Each path is a new rotation, seen through one point. The rows after it are directions, each followed by how far the rotation turns it, in deg/step (0 if it stays put).
Each turn is a multiple of 5 degrees from 10 to 175, or 0.
Each row of a path follows its step; steps can be skipped.

step 1: [-16  37   6 -28 -16   2   2   0  -7   4  -1  -1  34  15  -8 -10  -2  -3
 -12  -3  -6   6   5 -17  -8  10   4   3  13  -1 -20 -12   2  -2 -16 -16
  -9  -9  30  19  -9 -17 -10   4  21 -14  26  17   3  -9  -8 -18 -21   9
  -3 -14  15   2  -6  -5  12  20  28  11 -10  16  -2 -20   6 -23  -9 -21
  -8   8  20  -7]
step 2: [  7   6   3 -15  15  -1  -4  15  -1 -22   3 -19  29  26 -11 -16  20   4
 -10   9 -11  12 -21 -11   8  26  13  -3  25   6 -16 -15   0  -8 -10 -20
  23 -21  -4  10 -21  11  -4 -21  18   8   1  21 -17 -19  -2  -4  26  -7
   0 -15   4 -13   5  -7  -1 -16   5  17 -35  13  -3  -8   9   2  -8  14
  -6 -12   9  27]
step 8: [  0   1   3 -12  26   0  15  11 -12 -17 -23  -8   6  14  10  -8   5 -14
  -7  12  -7   0 -17  13  -8  16  10   1   8  30  -1  -2  -3  -1  -6 -21
  30  -4  -9  -2   2   7 -14  -4  -2   9   8  25 -18 -16 -18 -40  15  11
 -17  32   7  13  -7   7   8  -4 -16  -2 -26  17  33   3   6  13   3  11
 -16 -12  16  -2]
step 10: [-24   8   6 -10 -16   7  10   2 -10  -7   1   5  21   5 -36  -2  18  -1
  -3 -22   5   9  -9 -12  -2  17   2   4  -2  16 -10  -2  -2 -22 -16 -27
   0  -8  18   1   2  10  25  -7  22  -5  12  20   0  -3  -6 -25   2  -1
   2  16   7  -2   7   0  34  17  37  14   1   9  -7 -18   0 -39   0  -8
   3 -21  -2  10]
step 12: [-28  19  -4 -14   0 -19 -17 -28 -14 -11 -21  13  28  20  -5 -31 -16   8
 -21  15  -5  -6  21  -2  -8  12  -5  -7  -5 -16 -13 -23  -2  -1  -1 -25
   8  -1   1   8 -11  -1 -12   0  11  -4  -3  27   5  17  -8 -10  -1  -1
  -7 -10  -9  12  -7   2   5  -3  12  30 -29  21  10  -4   3  31   6  -5
   1   5 -22  -1]
step 16: [-32  -4  -9 -15  -5  23   9   4   7 -20  -2   2  24   9 -19  12   7   0
  -7  -2  -5   8   9  37  16   8   0  -1   8  12  -5   9 -28 -11 -14 -31
  12  -4 -17 -13  30  -1  -6  -6  10   7 -10  23  -2 -17 -10 -19  12  -8
 -12   8 -13  -2 -28 -17  33   7   7  14   1  13  -1  -3  -5 -16  11 -11
 -16   3 -17   7]
step 17: [  9  29 -17 -13  -5  -5  -2 -11 -16 -17 -27  -1  18  14  19 -25  11 -17
   1  -5  -3  13  -7  31   9  21   0  19   9  24  -7  -5   5   0  -5  -4
   3   2  14  -3  33   5 -14  -3 -12   1   6   6   8   5 -26 -27  11  -5
 -26  17  10  11 -31   4  -5 -11   1  11 -15  11  23  -8   8   7   7  -5
 -13  14  16 -10]
step 22: [-35 -17  16 -18  -9   2   1  -1  -9   3 -13   4  33  16 -15 -16  20  -8
  -8  -1   5  10  15  21  -4   6   7  15   7  -7 -11 -15 -23 -21  -4 -24
  10 -28  -9  12  29   2 -14 -25  -2   6   6   9  -3 -18   8  -9  10  -7
  -1   3  14   1  -2   6   5  -9  28  -6   1   8  12 -15  17   7 -21 -20
  -3  23  10  16]
[ 0 -7  0  0  2  3 -5  0  1  4  2 -1  9 -1  7  1 -3 -2 -5 -1  6  0 -3  0
  0  3 -5  6 -7  0  2  4  0  4 -5  2 -1  6 -3 -2  0 -3  1  3 -1  1 -1 -2
  2 -7  1 -1  5 -1 -6  2  5  1  2 -4  2  1  1  1  2 -1  2  1 -5  3 -3  1
 -7  2 -4 -2] | 40
[  6   0   1  -1  -2   3  -2   2  -9  -1  -2  -1  -6   0   2   2   2 -11
   5   3   8  -1   0   0  -5   5   0  -6  -1  -6  -2   2  -2  -1  -2  -1
   4   1  -3   1  -6   2  -2   7   0   1   4   3  -6   2  -1   0   0  -2
   0  -1   0  -3   0  -2  -2  -6  -2   1  -1  -2   3  -1   5   6  -3  -3
  -4   1  -1   2] | 70
[ 2 -8 -1 -1 -3 -3  6  7  5 -3  2  1  0 -1 -4 -2  0 -3  2 -1 -1 -3 -1  0
 -2 -5 -3 -3 -4  7 -2  1 -6  2 -2 -2 -1 -1  2  1  5  1  0 -2  3  2 -3  1
 -5 -8 -2  0  0 -1  4 -1  1 -2 -3  2  2 -4  0  0 -7 -3 -1 -2  2 -5 -8  0
 -6  4  0  8] | 125
[  2   1   6   0   7   2   1   2   3   3 -10  -1   1   2  -4  -2  -3   1
   2  -4   2   4   3  -2   3   0  -4  -5   0   0  -1  -5  -2  -4   5   0
   4   3  -2  -3   5  -2   5  -2   4   1  -1  -2  -2  -1   0  -2  -2   0
  -4   1  -3  -2  -7   2  -3  -8   0   0  -2   1  -1   1  -6   7   4  -1
  -4   2  -1  -6] | 80
[  0  -4   3   3  -1   5   2  -3  -4  -1  -4   2   3   7  -4   5   4  -3
   3   1   4  -7  -3  -1   2  -2   0   1  -1   7  -1   1   3   0   0   1
  -3   3  -6  -4   2   1  -1   3   1  -1  -2   1  -2   1   3   1   4   1
  -1   6  -4  -1   0   7  -1   4   4 -10   2  -1  -6  -3  -1  -2   4  -1
   3  -6  -5   4] | 65
[-2  2 -2 -2  0  0 -1  8  2  1  2  2  5 -1  8 -1  0  0  3 -2 -2 -2  2 -6
 -4 -1  4 -3 -2  6 -8 -3  2  8  5 -1  3  1  0  3  0 -1  1  2  5 -3  6 -1
  0  2 -2  0  0  1 -6  1  4 -1  0  2 -1  1 -5 -9  2  5 -1  0  7  1  1  4
 -3 -3  3 -2] | 110
